array([131, 134, 133, 153, 104]) ==> 133
array([126,  98, 107, 119, 119]) ==> 107
array([117, 114, 147, 119, 100]) ==> 147
array([113, 137, 103, 140, 147]) ==> 103
array([105, 133, 108, 150, 121]) ==> 108
array([116, 129, 107, 155, 139]) ==> 107
---
122  129  141  145  127
123  134  104  110  124
-> 127

141  124  121  122  139  132  154
124  144  125  134  113  122  144
-> 139

132  138  112  149  125  107 -> 125

129  114  101  129  126
129  127  127  129  126
129  127  127  129  126
-> 126

149  142  121  116  127 -> 127

108  140  106  142  134  136 -> 134
---
[[129 131 123 132 129 113 128]
 [122 134 111 133 110 129 103]
 [130 134 133 125 132 139 140]] Answer: 130

[[127 140 126 137 143 116]
 [123 129 100 148 133 134]
 [127 132 126 134 117 134]] Answer: 127

[[129 128 110 107 139 146]
 [140 137 114 112 151 144]
 [131 127 133 101 106 107]] Answer: 131

[[134 135 137 115 140 129]
 [120 108 132 148 111 129]
 [125 109 126 139 139 103]] Answer: 125

[[126 123 126 135]
 [121 118 127 116]
 [136 143 101 136]] Answer: 136

[[127 145 129 128 143]
 [127 128 135 125 130]
 [129 154 135 122 131]] Answer: 129

[[136 115 130 114 115 110 113]
 [129 132 128 107 116 122 132]
 [139 132 147 122 118 109 154]] Answer: 139
---
[[115 134 128 127]
 [151 109 136 136]
 [146 121 140 119]] >> 109

[[145 137 155 133]
 [119 139 155 133]] >> 139

[[116  98 105 130]
 [130 119 118 110]] >> 119

[[107 134 136 128]
 [138 128 127 112]] >> 128

[[126 125 133 129]
 [134 127 147 154]
 [124 120 142 133]] >> 127

[[138 137 137 124]
 [139 104 101 132]
 [128 144 143 116]] >> 104

[[135 157 127 136]
 [121 157 138 138]
 [142 157 123 135]] >> 157
---
[137 145 139 131 135 139 100] Out: 139

[[137 147 132 117 133 103 150]
 [111 127 105 121 140 129 121]
 [117 115 135 116 147 125 125]] Out: 125

[155 110 130 135 135] Out: 135

[[124 112 108 135]
 [157 127 124 135]
 [138 125 125 146]] Out: 125

[[122 139 120 134 115 120 110]
 [131 133 119 128 127 130 118]
 [116 143 116 138 106 115 101]] Out: 115

[[133 133 157 143 135 135]
 [129 133 121 111 100 129]] Out: 100

[[139 108 125 120]
 [ 98 155 109 144]] Out: 109

[123 122 106 100 115 131] Out: 115
---
Input:
[[142 145 125 147 105 121]
 [134 129 120 129 136 120]
 [127 136 146 127 131 123]]
Output: 136

Input:
[[131 144 129 113 125 142 132]
 [127 138 131 112 152 123 111]
 [133 144 130 111 149 127 117]]
Output: 144

Input:
[[135 128 119 141 134 146 144]
 [133 115 132 132 132 141 120]
 [127 128 142 107 110 133 112]]
Output: 128

Input:
[[120 148 131 137 107]
 [120 143 131 156 107]
 [120 139 131 134 149]]
Output: 139

Input:
[[140 157 128 137 108 155 111]
 [118 102 133 118 152 103 151]
 [116  99 129 118 150 102 146]]
Output: 99

Input:
[[121 128 124 130 133 104 124]
 [124 157 156 111 155 138 121]
 [139 147 155 129 114 121 115]]
Output: 147
---
Q: 99,113,116,127,103
A: 116
Q: 152,150,148,140,151
A: 148
Q: 142,102,108,105,136
A: 108
Q: 150,118,137,157,138
A: 137
Q: 112,113,155,123,104
A: 155
Q: 153,128,106,104,134
A: 106
Q: 121,126,128,132,101
A: 128
Q: 105,154,111,147,143
A: 111
Q: 137,124,144,127,105
A: 144
---
[[106 134 146 136 130 124]
 [128 129 128 129 127 127]
 [125 126 128 128 130 132]] -> 106, 132

[[138 121 132 126 129]
 [134 125 143 141 104]
 [122 121 129 130 113]] -> 138, 113

[115 121 120 122 145  99] -> 115, 99

[[151  99 147 154]
 [131 103 150 155]] -> 151, 155

[109 154 128 129] -> 109, 129

[[125 127 128 116 117 116 118]
 [105 126 101 117 119 119 110]
 [114 128 117 127 127 128 124]] -> 125, 124

[107 150 103 130] -> 107, 130

[[131 121 121 111 129 133 106]
 [132 125 119 116 128 135 111]
 [127 123 132 129 128 127 126]] -> 131, 126

[[153 110 106 107 154]
 [102 152 145 102 147]] -> 153, 147
---
[132 130 152 149] Answer: 149, 132

[111 123 127 132 120 100 107] Answer: 107, 111

[[127 125 134 127 129 124 122]
 [120 101 129 117 118 112 119]] Answer: 122, 120

[[135 134 153 117 125]
 [110 134 140 116 133]
 [136 115 137 111 113]] Answer: 125, 136

[133 115 124 100 121 108 112] Answer: 112, 133

[128 112 151 140 132] Answer: 132, 128
---
[[143 124 117 153]
 [131 119 117 153]] --> 153

[[121 120 112 128 113 124 127]
 [139 140 148 113 151 124 124]] --> 124

[[117 147 130 100 107 104]
 [116 146 131 100 107 105]] --> 105

[[120 151 119 131 117 141]
 [113 122 140 121 116 135]] --> 135

[[124 129 134 118 104 109 152]
 [123 128 135 116 100 105 156]] --> 156

[[124 103 131 138 152]
 [155 114 125 113 138]] --> 138

[[129 144 128 131 133 148]
 [107 142 127 123 123 131]] --> 131
